In the rows, 128 means zero.
Each path below is one point turned by a fixed rotation once a step. After each direction that follows a path, write how fast that rotation turns it, in degrees a step (0 if it stays still).
Each turn is a multiple of 5 degrees from 10 to 175, or 0.
Each row of a path follows its step; steps can be skipped.
path 1
step 0: [140 125 127 143 123 118 126 127 133 123 126 118 138 133 143 137 130 140
 130 130 120 120 119 138 122 127 125 132 125 149 121]
step 1: [136 145 135 135 118 129 138 133 129 139 145 130 134 128 120 123 121 136
 142 122 143 130 121 119 128 137 125 118 127 132 132]
step 2: [126 142 116 142 127 115 130 122 123 124 126 120 115 113 125 133 116 127
 117 123 133 130 127 121 121 118 134 134 132 115 116]
step 3: [129 128 118 122 128 114 125 136 132 129 132 118 112 137 137 119 134 135
 139 134 128 131 124 143 144 138 128 131 135 129 114]
step 4: [140 131 135 138 135 136 125 105 136 122 146 121 133 132 119 132 132 136
 134 122 128 121 124 138 129 130 121 137 120 136 125]
step 5: [131 141 138 131 142 119 140 124 129 143 134 144 122 120 130 131 117 126
 120 137 144 126 118 125 128 136 135 123 132 133 127]
step 6: [142 120 121 138 133 112 122 124 132 121 121 124 119 119 130 124 118 131
 132 135 117 126 128 119 133 129 125 116 122 106 117]
step 7: [119 125 129 136 124 135 116 131 130 133 140 137 115 128 146 122 124 139
 146 122 126 120 128 139 141 126 134 140 122 132 126]
step 9: [136 140 129 140 131 120 136 145 118 130 134 121 128 133 127 126 115 127
 139 138 138 116 119 114 124 129 134 114 125 132 126]
step 10: [127 132 110 141 117 119 117 120 129 135 135 121 118 116 127 121 120 140
 135 119 123 139 132 131 116 129 130 128 131 116 126]
step 11: [124 137 129 134 125 124 131 135 136 133 130 118 120 134 141 138 136 135
 127 126 140 131 122 141 150 123 122 142 130 128 113]
step 12: [139 131 130 125 136 126 140 120 131 120 141 122 132 123 108 117 124 129
 133 127 127 116 116 135 127 137 119 131 131 140 114]
Speeds:
[127 124 132 121 126 129 132 125 126 126 132 123 130 129 130 132 123 132
 128 133 129 127 128 131 125 131 128 131 126 129 128] | 90
[131 127 131 129 128 131 130 131 127 125 129 124 131 134 124 128 129 127
 134 128 129 128 128 125 135 128 126 124 125 122 125] | 135
[128 130 130 128 127 134 127 127 129 133 129 130 132 129 131 130 133 134
 125 125 128 123 127 125 129 132 121 129 131 129 125] | 100
[133 130 127 131 131 122 126 127 124 129 131 128 127 123 131 128 126 132
 133 126 133 128 125 129 130 129 127 130 125 129 123] | 0
path 2
step 0: [129 112 127 115 131 136 125 123 129 129 137 120 139 145 119 134 125 118
 129 125 131 131 121 115 122 127 111 135 133 138 136]
step 1: [114 140 139 129 133 131 132 131 104 127 132 138 133 139 123 133 123 116
 129 115 122 135 125 131 124 126 118 136 129 129 129]
step 2: [141 133 144 123 139 122 121 119 117 135 131 136 132 140 118 119 137 124
 133 131 120 122 120 129 126 129 119 115 115 125 126]
step 3: [122 125 142 136 131 127 126 136 120 135 114 142 125 122 134 120 143 113
 136 135 139 122 131 129 129 129 121 121 125 138 142]
step 4: [135 120 137 116 132 116 134 129 144 137 129 131 126 124 132 114 130 113
 134 121 133 132 118 117 134 112 123 131 130 140 129]
step 6: [134 127 139 117 134 148 140 113 125 115 129 134 129 125 135 118 125 130
 136 127 114 134 119 128 131 124 119 123 129 127 117]
step 7: [112 121 132 116 135 140 130 117 125 127 118 122 131 134 136 135 136 116
 138 133 126 119 138 124 137 136 121 121 119 118 134]
step 8: [131 122 114 119 121 129 145 123 124 130 128 140 137 127 128 137 140 110
 134 120 126 134 124 129 131 119 121 130 112 133 133]
step 9: [129 122 138 122 131 119 126 130 123 135 121 131 125 130 119 151 133 110
 130 122 120 121 128 121 118 112 129 129 133 116 122]
step 10: [136 134 139 130 126 131 130 136 129 114 126 141 128 126 122 140 137 134
 138 128 123 120 112 123 121 122 107 123 133 136 131]
step 12: [122 137 128 117 117 115 132 128 123 127 125 128 131 136 126 123 121 123
 151 126 131 136 125 133 146 124 116 118 128 135 137]
step 14: [134 138 143 117 129 132 123 130 121 116 134 133 127 127 142 134 143 121
 135 141 124 136 138 114 135 117 128 129 133 131 132]
Speeds:
[129 129 128 131 133 129 131 132 128 125 128 129 126 128 126 125 130 130
 135 135 125 129 128 123 124 133 130 128 126 124 127] | 90
[134 125 127 125 126 126 131 124 133 130 132 128 132 128 124 123 127 128
 126 128 121 126 129 126 125 130 126 125 129 131 127] | 170
[131 130 126 130 125 127 130 129 124 129 129 123 132 126 133 124 127 128
 129 130 130 122 128 128 126 125 123 133 129 122 127] | 0
[124 129 122 131 130 126 127 129 136 128 128 126 130 131 131 127 128 123
 131 124 129 132 129 125 127 130 125 132 126 130 131] | 95
[128 130 127 120 129 123 124 131 130 129 128 125 127 134 128 129 131 132
 128 127 128 123 127 123 133 130 127 125 128 124 128] | 145
path 3
step 0: [144 138 134 134 125 127 125 130 129 127 115 125 132 127 125 128 137 117
 129 138 119 128 117 137 145 124 131 132 131 139 136]
step 1: [133 142 134 122 126 125 128 119 135 121 122 124 122 114 122 120 137 138
 114 134 131 125 143 129 124 137 134 123 132 130 120]
step 3: [118 127 126 130 137 120 133 122 127 127 135 124 150 115 113 126 126 121
 124 121 131 131 138 124 129 133 133 130 119 127 122]
step 5: [127 135 126 126 129 136 125 127 133 116 117 130 131 121 115 123 131 131
 126 115 134 121 128 127 142 143 137 126 135 133 140]
step 6: [136 139 119 121 127 129 123 133 129 124 115 123 116 127 137 133 141 123
 132 118 126 128 138 140 128 120 135 135 129 119 114]
step 7: [138 134 118 133 127 121 130 131 147 115 136 135 135 118 122 118 119 125
 126 130 127 124 136 120 134 122 128 138 123 122 129]
step 8: [135 127 125 124 131 133 127 123 124 136 138 117 131 126 128 124 130 111
 135 137 120 117 134 128 115 137 140 124 124 116 119]
step 9: [133 128 128 126 127 132 124 125 118 130 125 129 147 115 132 111 127 129
 130 128 118 126 122 126 147 122 133 125 131 130 141]
step 10: [119 138 126 133 123 129 125 125 129 125 117 118 123 116 121 135 136 129
 128 130 111 134 130 141 122 135 143 119 131 133 124]
step 12: [129 140 130 132 128 125 124 132 134 122 139 128 141 132 125 128 131 121
 135 127 130 130 139 138 121 144 137 139 117 135 117]
step 13: [123 128 128 111 123 133 127 124 119 124 131 128 145 123 136 125 133 128
 119 135 129 125 128 119 126 122 134 144 123 112 129]
step 14: [117 129 127 126 128 142 120 141 134 125 120 131 136 123 119 128 119 125
 133 121 114 117 121 130 129 137 137 121 117 126 131]
Speeds:
[124 126 126 124 130 132 129 133 129 123 126 131 129 132 126 131 129 127
 127 121 133 127 126 127 127 129 129 133 126 124 127] | 40
[126 128 130 130 126 129 129 127 128 124 127 133 122 129 125 129 125 128
 125 134 126 124 128 124 126 132 128 125 127 121 130] | 115
[123 126 130 125 130 123 127 126 128 132 126 128 128 124 128 123 126 125
 132 126 126 130 120 127 126 131 129 128 125 124 131] | 70
[133 131 128 129 129 128 126 133 126 130 126 128 127 132 130 135 127 124
 131 129 123 129 124 131 123 130 131 126 124 129 125] | 175
[130 130 132 132 129 128 131 133 130 127 126 133 132 124 129 129 122 126
 129 125 125 127 127 124 130 129 125 132 131 132 132] | 160
[128 126 127 135 129 121 128 128 126 127 136 129 128 130 128 128 126 123
 130 127 131 130 132 125 126 126 131 132 127 126 127] | 80
[129 130 130 131 131 127 123 130 127 127 129 131 129 134 132 122 126 132
 126 127 126 125 124 129 132 121 128 127 127 125 126] | 155
